One hidden turn or mirror swaps the rows below in pairs. Which row is each named row swapped with?
The rows were stretched afterwards, more along some directions than others.
Z_355: 0.56	0.39	-1.75	1.34	-0.41	0.83	-1.29	-0.10	0.59	0.16	0.12	-1.10	-0.83	-0.51	-0.83	-0.35	-0.37	0.60	2.83	-0.79	-0.85	-2.84	-1.71	0.02	0.26	1.20	2.28	0.60
Z_862: 1.00	1.08	-1.82	0.83	-2.83	0.10	-0.16	-1.33	0.36	1.87	0.66	-0.03	0.45	-0.59	-0.78	-0.91	0.85	0.34	2.33	1.11	-1.89	-1.13	-0.30	0.22	-0.59	0.46	0.74	-0.34
Z_395: -0.44	0.45	0.07	-0.92	-1.32	1.99	-0.17	2.05	1.34	-0.28	-0.13	-0.64	1.25	-0.45	-0.34	2.15	0.22	0.41	1.66	0.33	-0.29	0.05	-1.50	-0.73	0.04	0.97	0.91	0.12
Z_246: 0.16	-0.16	-1.99	0.34	-0.95	0.39	0.57	0.73	0.78	0.05	1.70	1.70	-1.16	0.12	-0.91	-0.50	1.23	1.06	1.90	0.16	-1.11	-3.11	-0.26	-0.17	-2.50	2.00	1.17	1.38
Z_120: 0.98	0.20	-3.85	1.91	0.34	0.56	0.04	1.11	0.77	-1.83	-0.09	1.48	-0.11	-0.54	-2.60	-0.86	0.64	0.41	2.17	-0.50	-0.26	-1.83	-1.69	-0.70	-2.26	-0.38	-0.65	0.40
Z_738: 0.26	1.12	-0.78	0.82	-1.06	0.24	-1.12	0.63	1.00	0.37	-1.05	0.83	0.38	-1.38	-0.62	0.29	1.39	-0.43	1.73	0.36	-2.24	-0.76	-1.43	-0.36	-0.92	-0.26	1.84	-0.86
Z_799: -0.45	0.62	0.91	-0.55	-0.01	-0.28	-0.50	1.62	0.02	1.19	0.99	0.65	-0.24	-0.29	-0.76	0.41	0.21	0.06	1.30	0.48	0.33	0.98	-2.27	2.08	-0.35	2.09	0.60	-0.20
Z_654: 1.06	1.55	-0.63	0.93	-1.41	0.39	-0.41	-0.29	0.63	0.19	-1.67	0.40	1.25	0.86	-1.70	0.85	0.84	1.11	0.71	0.67	-0.28	-1.67	-1.41	-2.45	0.10	-0.84	0.81	2.40
Z_471: -0.30	1.68	0.11	0.33	0.25	1.22	0.13	1.16	0.26	-1.87	1.17	0.06	0.38	-1.05	-0.03	2.28	0.24	1.53	0.43	1.26	-0.93	-0.16	-0.97	0.03	-2.47	3.57	-0.56	-1.80
Z_940: 1.20	0.23	-4.46	0.89	-0.39	-0.17	-0.05	0.13	0.29	-0.38	0.81	1.12	-0.44	-2.40	-1.04	-0.67	2.12	0.65	2.28	0.27	-2.00	-3.08	-0.77	-0.19	-1.67	-0.24	1.54	1.00
Z_542: 0.30	1.51	-0.04	0.55	-2.12	0.20	-0.56	0.78	0.67	1.11	-0.75	0.71	0.54	-1.22	-2.19	-0.15	0.69	-0.73	1.24	0.95	-0.79	-0.45	-1.41	-0.24	-1.58	0.29	0.45	-0.03
Z_588: 0.30	-0.46	-1.51	0.26	0.93	-1.94	0.49	1.40	-0.43	-0.38	1.97	0.26	-0.88	-0.83	-0.11	-1.42	0.44	0.66	1.14	-1.34	-0.58	-2.02	-1.81	0.65	-1.03	1.82	3.20	0.38
Z_598: 0.62	0.55	-3.17	1.54	-0.76	-0.20	-0.34	0.90	0.49	-1.34	0.53	-0.21	0.97	-3.43	-0.61	-0.54	-0.21	0.20	1.86	-0.04	-1.36	-1.68	-1.19	0.82	-1.90	0.69	0.73	0.75
Z_381: 0.65	1.02	-0.50	-0.14	-1.25	1.34	0.41	0.38	1.01	-0.09	1.77	-0.56	-2.05	0.27	1.26	0.90	0.47	2.60	0.70	-0.28	0.01	-0.78	-0.78	-1.01	-1.73	4.30	1.19	0.23
Z_437: 0.86	0.04	-1.01	2.59	-1.23	-0.15	-0.17	0.85	0.86	0.29	-1.88	-0.67	-0.17	-0.57	-1.99	-1.33	-0.80	0.86	-0.26	-0.50	-0.17	-0.87	-2.04	0.02	0.53	-0.77	-0.37	-0.19
Z_596: 1.67	1.04	0.10	1.31	-2.08	0.80	-0.82	-0.62	1.28	1.08	-0.52	-0.08	-0.10	1.33	-1.57	0.02	0.54	0.73	0.80	1.26	0.05	-1.69	-0.82	-1.66	-1.45	1.54	0.79	0.41
Z_929: 0.22	-0.84	-2.34	0.05	-0.99	0.02	-0.02	-0.90	0.51	-0.79	0.99	1.09	0.59	0.63	-1.61	0.48	1.07	-0.72	2.02	0.87	-0.96	-1.68	-0.29	-1.20	-0.26	-0.30	0.08	0.36
Z_4: 0.47	0.72	-1.02	0.99	-1.77	0.05	-0.84	0.97	0.46	2.60	-1.16	-0.13	-0.43	-1.23	-1.14	-0.86	1.12	0.17	2.34	-0.04	-0.98	-1.01	-2.82	0.35	-0.08	0.04	2.04	-0.88
Z_963: -0.52	1.65	-2.12	-0.57	-1.75	1.34	-1.54	0.20	1.77	-0.09	1.55	-1.23	-0.23	-1.61	-0.71	2.15	0.81	0.71	3.65	-0.04	-1.76	-1.37	-0.53	-0.06	-2.47	1.91	1.75	0.26
Z_994: 0.53	1.56	-0.32	-0.64	-1.99	0.44	-0.36	0.11	1.03	0.30	1.84	-0.32	0.21	-2.01	0.57	1.87	0.72	1.02	1.98	0.88	-1.06	-0.10	-1.57	0.54	-2.63	3.23	-0.18	0.46
Z_62: -0.36	1.40	-0.13	-1.18	-1.70	1.45	0.36	2.55	0.01	-0.47	0.06	0.39	0.48	-1.31	0.57	1.08	1.47	0.19	0.44	0.80	-0.46	-0.19	-0.55	-1.29	-0.31	0.55	0.78	-0.89
Z_884: 1.38	0.84	-2.64	1.19	-1.12	-0.37	-1.14	-1.05	1.32	-0.10	1.70	-0.89	0.30	0.31	-1.83	0.34	0.74	-0.27	2.36	1.00	0.17	-1.77	0.06	-0.90	-1.53	1.76	1.00	1.34
Z_686: 0.74	-0.57	-0.92	0.76	-0.92	0.49	-0.28	0.08	0.53	1.04	-0.91	1.27	1.36	0.60	-2.07	0.28	0.74	0.30	1.80	0.34	-0.88	-0.43	-2.03	1.11	1.10	0.57	0.20	0.21
Z_802: -0.31	1.38	-1.12	0.42	-1.53	-0.54	0.33	-0.03	1.94	0.10	0.60	-0.65	1.01	-0.87	0.33	0.90	0.40	0.61	1.92	-0.88	-1.85	-0.12	-1.47	1.16	-1.38	0.89	1.50	-0.23
Z_769: 0.37	1.46	0.64	0.14	-2.32	1.08	-0.80	-0.18	0.97	1.99	1.52	-0.61	-0.08	0.57	-2.07	0.69	0.74	0.22	3.04	-0.20	0.16	-0.72	-2.15	-0.36	-1.92	3.05	2.04	-0.23
Z_198: 0.89	-0.50	-3.70	1.49	1.46	0.04	0.09	1.72	-0.04	-2.69	0.63	0.24	0.89	-2.42	-0.52	0.11	0.16	-0.62	2.19	-0.85	-0.12	-1.96	-1.31	-1.18	-0.50	-1.82	0.86	0.73
Z_125: 1.04	-1.84	-2.05	0.56	-0.07	-0.20	1.31	-0.35	-0.22	-0.88	-0.17	1.58	0.14	-0.16	-1.57	-1.92	1.03	-1.85	0.38	0.71	-0.68	-1.35	-0.97	-1.20	0.72	-1.42	-0.36	0.80
Z_350: 0.42	1.27	-3.04	0.86	0.79	-0.01	0.43	0.29	0.24	-1.15	-0.22	-0.02	-0.81	-0.95	-1.92	0.12	-0.93	1.00	1.06	-0.79	-1.03	-1.56	-0.83	-0.25	-0.68	0.11	-0.58	1.39
Z_548: 0.16	1.45	0.46	-0.05	-1.97	0.80	-0.30	1.59	1.31	1.51	-0.56	-0.61	-0.64	-1.20	-0.19	0.32	-0.05	0.95	0.96	0.48	-0.52	0.08	-1.63	1.45	-0.65	1.52	1.11	1.18
Z_418: -0.11	-1.29	-1.01	0.14	0.93	-0.35	1.41	1.20	0.41	-1.91	0.64	0.00	0.71	-0.78	-0.21	-0.57	0.27	0.10	-0.47	0.26	-0.72	-1.61	-1.10	-1.33	-1.04	-0.74	0.14	1.29
Z_566: 0.86	1.30	-2.01	0.12	-1.10	0.05	-1.01	-0.14	0.24	-0.13	0.82	-0.25	-0.54	-1.05	-1.24	1.41	0.01	1.16	2.17	-0.31	-1.43	-1.91	-0.08	-0.31	-1.45	2.10	1.23	-0.10
Z_322: 0.50	-0.33	-2.01	0.22	0.98	-0.49	0.33	0.80	-0.19	-2.63	0.68	-0.20	1.04	-1.79	0.59	0.27	0.40	-0.22	1.12	-1.13	-1.52	-1.65	-1.07	-1.66	0.18	-0.37	2.66	-0.19
Z_541: 0.69	0.08	-1.67	-0.90	-1.39	-0.20	1.56	0.60	0.32	-1.48	0.78	-0.82	-1.34	-0.66	-0.11	0.36	-0.33	0.41	-0.48	0.25	-0.43	-1.17	0.03	-1.69	-0.29	1.38	-0.65	0.57
Z_936: -0.12	0.79	-1.31	-1.28	-1.80	0.44	-0.19	1.34	1.09	-0.17	2.21	-0.05	1.06	-0.50	-1.04	1.46	0.82	0.43	2.91	0.27	0.89	0.20	0.05	0.20	-0.70	2.40	0.42	2.08
Z_415: 0.32	2.57	-1.98	0.11	-1.25	0.81	-0.88	-0.15	0.80	-1.04	1.61	-2.12	0.34	-2.17	0.51	2.35	0.44	0.86	2.01	0.69	-2.03	-1.52	0.03	-0.82	-1.86	1.23	1.10	-1.20
Z_786: -0.74	1.25	-1.73	0.58	-1.77	1.41	0.30	1.50	1.31	2.29	-0.39	0.11	-0.68	-1.47	-1.10	-0.20	0.79	0.52	1.80	0.73	-1.25	-1.08	-1.58	0.78	-0.74	-0.50	1.16	0.81
Z_36: 0.71	1.42	0.03	-0.11	-2.61	1.72	-0.42	0.34	1.41	1.16	0.45	-0.84	-0.94	1.03	-1.67	1.88	-0.45	1.87	1.58	1.14	-0.56	-0.52	-0.24	-0.41	-1.23	2.94	-0.55	-0.41
Z_865: 1.03	-0.17	-1.76	1.52	-1.44	-0.21	0.89	0.05	1.24	-0.87	-0.65	-0.97	1.16	1.15	-1.30	-0.19	-1.23	0.84	0.16	0.36	-0.61	-2.23	-0.39	-0.51	1.31	-0.23	-0.51	1.61
Z_825: 0.72	-0.16	-2.68	2.43	0.38	-0.23	0.96	1.23	1.03	-1.24	-1.73	1.19	0.79	-0.53	-1.90	-0.79	-0.82	0.46	0.30	-0.24	-1.54	-1.70	-1.36	0.03	-0.23	-1.42	-1.06	0.73
Z_927: 0.92	-1.38	-2.72	0.40	-1.16	0.19	0.95	-0.43	0.89	-1.40	1.10	0.51	1.61	0.56	-1.31	-0.72	0.51	-0.78	1.68	0.08	0.34	-1.67	-0.04	-1.68	0.24	0.45	0.03	1.02
Z_214: 0.49	0.44	-0.95	0.86	-0.52	1.20	-0.99	1.81	0.70	-0.09	1.03	-0.09	-0.92	-2.01	0.03	0.46	0.77	-0.41	1.64	0.78	-0.94	-1.34	-1.63	0.55	-1.80	1.53	1.80	-2.11
Z_798: 1.53	-0.59	-1.61	0.75	-0.18	-0.79	0.40	1.33	0.02	-0.72	-0.57	-0.40	1.34	-0.76	-0.51	-0.34	0.63	-0.33	-0.18	1.16	0.08	-1.07	-1.39	-0.30	2.12	-1.37	1.07	0.51
Z_685: -0.23	-0.46	-2.15	1.43	0.14	1.56	-0.67	1.44	1.37	-0.05	-0.86	1.52	0.40	-0.59	-1.81	-0.35	0.71	-1.52	2.82	0.35	-0.21	-1.59	-1.14	0.00	0.41	-1.13	0.38	1.32
Z_291: 0.55	0.66	-3.68	0.80	-0.26	0.41	0.55	1.75	0.55	-1.55	0.27	-0.96	1.04	-2.93	-0.14	-0.37	0.42	-0.02	1.68	-1.02	-0.44	-1.97	-1.43	-0.77	0.22	-0.09	2.01	0.84
Z_444: 0.08	0.37	0.01	-0.76	-0.67	0.12	-0.12	2.29	0.36	0.47	-0.19	1.36	1.17	-0.48	-1.13	1.26	0.86	-0.57	1.11	0.46	0.70	0.36	-0.68	-0.25	0.68	0.83	1.11	0.88
Z_608: 0.05	0.13	-1.51	0.83	-1.49	-0.38	-0.35	-0.96	1.09	-0.06	0.17	-1.23	-0.36	-0.98	-0.71	-0.70	0.06	1.20	0.98	0.46	-2.76	-2.20	-1.23	-0.08	-2.24	0.53	-0.25	0.08
Z_80: 1.07	-0.92	-0.96	0.53	-1.55	1.46	0.82	1.10	0.37	-0.42	-0.35	0.99	0.85	1.28	-1.52	-0.37	0.35	0.46	0.43	0.93	0.77	-1.05	-1.02	-1.81	0.39	1.33	-0.66	0.50
Z_903: 0.35	0.54	-0.75	-0.38	-1.06	-0.16	1.07	1.37	0.58	-0.18	0.25	-0.56	-0.56	-0.50	-0.86	1.03	-0.26	0.93	-0.35	0.48	0.29	-1.36	-0.01	-1.28	-1.32	0.87	0.21	2.64
Z_947: -0.13	-1.15	-2.52	1.24	2.01	-0.44	0.98	1.61	0.19	-1.24	2.34	1.25	-0.51	-2.09	-0.99	-0.95	1.15	-0.08	1.31	-1.34	0.35	-1.62	-1.51	-0.37	-1.86	0.42	1.98	0.65
Z_304: 1.98	0.74	-0.58	1.47	-0.63	-0.74	-1.20	-1.73	-0.02	-0.19	0.30	-0.75	0.04	-0.70	-0.82	-0.55	0.37	-0.05	1.10	0.81	-1.04	-1.52	-1.71	-0.24	-1.06	0.35	0.97	0.95
Z_662: 0.44	0.41	-2.91	0.97	-1.93	0.97	0.88	-0.50	2.59	-0.74	0.04	-0.91	0.30	0.24	-0.32	0.80	-0.25	0.51	0.98	0.45	-0.44	0.16	0.20	-0.44	0.65	1.21	-1.65	0.81
Z_90: 0.17	0.51	-1.17	0.35	0.05	0.66	2.25	1.34	0.55	-2.18	-0.27	0.44	-0.78	0.00	0.54	0.46	-0.40	2.10	-0.58	-1.66	-1.60	-1.67	-1.10	-1.56	-1.39	0.40	0.98	-0.42
Z_989: 0.73	-0.25	-0.74	-0.20	0.34	-0.35	0.34	0.99	-0.87	-2.39	2.39	-0.33	0.47	-1.67	-0.35	0.39	-0.38	-0.43	0.90	-0.23	-0.13	-1.39	-0.96	-1.00	-1.51	1.21	1.34	-0.49
Z_677: 1.69	0.34	-0.46	0.77	-0.53	0.34	0.42	0.92	-0.60	-1.25	0.39	0.49	-0.09	0.40	-0.05	-0.40	-0.15	0.02	-0.52	1.26	0.20	-1.17	0.57	-1.83	0.00	-0.83	0.30	0.23
Z_187: 0.66	-0.03	-0.99	0.83	-1.22	1.41	-0.06	1.21	0.98	-2.00	0.33	0.35	1.17	0.72	-2.43	0.72	-0.52	-1.23	1.75	-0.09	1.11	-0.53	-0.58	-1.46	-0.57	-0.15	-1.13	0.77
Z_619: 0.59	-0.81	-0.68	0.57	0.36	-0.23	1.04	2.01	-0.25	-0.17	0.90	-0.05	-1.31	-1.46	-0.36	-1.02	-0.08	-0.32	-0.46	0.55	-0.24	-1.47	-1.39	-0.13	-0.76	1.46	2.39	-1.19
Z_20: 0.27	0.81	-2.92	-0.09	-1.44	0.08	0.37	-1.07	1.46	-0.21	0.55	0.10	-0.31	-2.11	-0.74	0.43	0.65	0.60	2.58	-0.23	-2.32	-0.20	-1.41	0.80	-1.21	1.29	-0.24	1.25
Z_19: 0.45	-0.01	-1.63	0.90	-0.58	1.27	1.07	0.13	0.25	-2.15	0.43	0.70	-0.17	0.31	-1.64	1.33	-0.27	0.98	-0.16	0.85	-0.88	-2.19	0.82	-1.60	-2.23	1.80	-2.05	-0.14
Z_970: 0.89	0.10	0.80	-0.83	-0.15	-0.13	0.37	0.77	0.36	-1.08	0.95	-0.46	-0.96	-0.51	0.68	0.91	-0.09	0.53	-0.06	0.29	-0.10	0.73	-1.90	0.03	-0.03	1.87	0.90	0.42
Z_250: -1.05	0.57	-1.37	0.18	-0.67	0.79	-0.70	2.49	0.51	-0.25	0.30	-1.45	0.05	-1.49	-0.41	0.34	-0.18	0.01	0.88	-0.39	-0.74	-1.59	-0.89	0.20	0.77	0.17	2.22	1.14
Z_712: -0.45	1.90	-1.65	-0.41	-0.46	-0.82	0.63	1.26	0.17	-1.78	0.37	-0.89	-0.12	-0.84	-0.86	0.18	0.73	0.50	-0.12	0.07	0.17	-0.67	0.21	-0.94	-0.41	2.05	0.78	0.52
Z_792: 0.15	0.27	-2.37	0.82	-0.40	1.14	-0.11	1.02	0.10	-1.83	1.53	-1.48	-0.47	-1.85	0.46	0.68	-1.27	1.42	1.35	-0.09	-1.19	-2.08	-0.90	0.50	-0.98	0.03	0.43	0.07
Z_916: 0.09	1.27	0.44	-0.32	-1.80	-0.94	-0.12	0.27	0.16	0.60	0.81	-0.98	0.40	0.39	-1.10	0.57	0.85	0.42	0.15	0.68	0.64	-0.77	0.01	-0.45	-0.84	2.77	1.20	1.13
Z_870: -0.99	0.43	-2.29	1.11	0.21	2.48	-1.01	1.61	0.97	-0.54	1.38	-0.04	-1.04	-2.14	-0.65	1.56	-0.01	0.56	2.14	0.28	-2.65	-2.56	-0.82	0.62	-2.50	1.09	0.89	-0.64
Z_258: -0.04	-0.39	-1.52	-0.50	-2.86	0.42	0.12	-0.55	0.70	0.74	1.73	-0.71	-0.60	-1.06	-0.50	1.20	-0.44	1.50	2.09	0.67	-2.10	-1.41	-0.66	1.07	-2.49	3.05	-1.09	-0.08
Z_375: 0.07	-0.60	-3.06	-0.09	-0.16	0.76	0.89	0.16	0.79	-1.48	2.48	-0.77	-1.28	-2.03	0.18	0.46	-0.84	0.72	2.19	-0.49	-2.03	-1.74	-0.36	1.16	-1.52	1.85	0.44	-0.07
Z_812: 0.71	0.19	-0.68	0.90	0.33	-0.96	0.52	1.17	0.59	0.44	0.50	-0.90	1.59	0.34	-1.57	-0.55	0.46	0.01	1.43	-0.25	1.47	0.18	-3.39	0.22	0.90	0.88	2.09	0.14
Z_921: 1.17	0.21	-2.92	0.82	1.27	-0.96	-0.41	0.30	0.18	-1.23	0.28	0.85	-0.40	0.10	-2.28	-0.07	1.07	-0.38	1.29	-0.47	0.13	-2.24	-0.05	-0.94	-0.04	-0.63	2.02	2.70

Z_4 pairs with -> Z_198
Z_566 pairs with -> Z_444
Z_947 pairs with -> Z_437
Z_608 pairs with -> Z_418

